Each path below is one point turned by a fixed rotation once a step. After each direction that follows a path, write how fast that rotation turns it, in deg/step (0 if it stays still).
Each turn is a multiple of 5 degrees from 10 to 175, or 0.
Each row of a path follows its step; steps can be skipped.
path 1
step 0: -83,4,54,76,-95,25,-293,66,-20,-50,-151,128,-68,-191,-52,26,-101,-89,135,-130,-159,122,140,143,-85,12
step 1: 140,205,-163,-42,-49,-6,4,-165,141,92,-56,124,126,86,-47,34,-126,-208,-73,-16,33,-80,-149,-1,-141,140
step 2: -57,-231,26,87,-9,36,25,-25,106,11,41,68,-95,-133,-107,31,-85,-26,-100,163,279,238,61,-176,-43,21
step 3: 54,121,24,-9,151,156,-270,-4,-1,-11,93,43,150,-115,12,-52,-75,-26,-165,-124,0,63,102,107,272,-42
step 4: 55,34,-106,69,-38,-10,-26,93,-181,43,-62,141,223,-143,183,183,8,-34,24,125,-44,16,9,-24,-163,262
step 5: -49,-26,55,28,144,24,-78,-33,308,17,62,85,-208,-36,-46,69,-148,-81,189,-93,8,118,40,100,-166,160
step 6: 9,79,113,-26,-64,160,-205,-181,50,45,-245,132,69,99,-50,23,58,-107,-201,-5,184,30,-115,-104,41,-15
step 7: -57,43,-128,16,-116,60,-71,29,28,143,245,-15,154,-113,27,-121,-169,129,-65,187,87,156,153,-155,-37,99
step 8: 248,31,144,140,128,35,-104,233,9,-94,27,172,31,-158,33,53,-83,35,64,-167,29,155,-100,57,70,38
step 9: -199,59,-150,-99,-4,-78,-163,-148,-69,-47,-73,186,17,42,13,233,-16,-20,-136,-39,-128,129,-72,69,-136,160
-63,32,-80,-52,10,7,-24,-64,48,11,94,-24,-67,-41,-4,-73,-41,51,-6,-11,-67,29,52,73,-17,5	160
11,48,30,20,-76,73,86,-41,47,-18,-9,-90,-12,24,25,31,1,-9,-81,-5,52,71,78,-4,57,1	85
1,5,83,31,-63,-14,-57,-87,-72,-21,29,36,20,25,-61,6,5,11,-87,-60,-17,-78,5,77,13,36	130
-3,-6,-5,35,25,-38,93,-20,4,129,-34,37,42,-17,-65,16,-8,109,42,-14,54,-2,53,40,7,32	130
path 2
step 0: -107,40,47,-99,70,-117,-95,264,84,-35,-79,-47,-80,151,233,181,-65,37,46,38,137,131,-77,71,-56,-41
step 1: 50,-212,-8,130,92,-59,150,-44,-11,-93,206,-106,-81,-130,199,-19,74,0,183,-77,-11,7,-37,109,87,148
step 2: -44,12,80,-67,-250,-4,92,-66,228,154,27,-14,22,-56,-20,202,-31,-42,78,100,14,-118,0,-120,144,170
step 3: 11,64,92,1,68,-194,-92,138,123,-71,-75,-56,-98,-25,-112,199,46,-205,-107,-51,179,192,-46,112,-8,32
step 4: 145,-177,76,166,19,22,100,-95,-42,275,10,-172,-57,3,97,-59,70,72,75,-60,56,183,-21,196,3,21
step 5: -192,70,86,-43,-275,-124,-75,78,168,96,95,13,75,1,106,64,-10,206,196,32,39,-6,-17,15,-76,36
step 6: -86,-109,25,-77,215,-97,-40,165,143,-146,45,-97,-189,127,104,198,23,-79,42,-129,5,-55,3,134,70,62
step 7: 200,-138,-2,198,-71,46,246,14,64,56,169,-87,14,-21,31,18,-38,-27,44,58,66,77,-40,-18,214,219
step 8: -15,187,70,62,-149,-134,-123,-101,223,127,-64,9,16,-195,-86,244,6,51,42,32,147,-42,59,2,-31,76
step 9: 14,-73,80,-43,148,-74,-72,83,168,85,-115,-127,-112,86,-15,26,31,-79,18,-106,23,170,-263,233,-54,-54
-15,5,-16,-98,94,-24,32,30,21,23,1,101,-99,55,-45,-17,-54,-23,-2,8,61,32,-11,12,-44,46	120
-70,-39,5,-25,-5,1,2,77,-39,-33,49,-11,-11,86,111,-33,-11,103,61,-23,-27,-30,27,16,-54,-35	70
37,-85,-32,12,60,71,46,16,22,22,90,-93,-34,-49,-48,-42,-6,-50,24,4,-12,-23,-39,26,-65,-65	130
7,-3,-112,-11,-27,-68,-2,-89,-42,-9,5,-20,-67,4,-10,22,46,13,-4,-88,77,-82,41,44,3,-34	155
30,-56,75,29,85,5,-30,-40,-27,-53,-46,0,30,42,-2,-2,36,-34,60,-138,13,10,-44,-51,-23,37	130
-15,-18,-13,4,-30,31,-44,84,-9,-84,-120,-22,-78,-41,-38,-13,-48,-26,62,-16,-7,19,8,69,63,-35	125
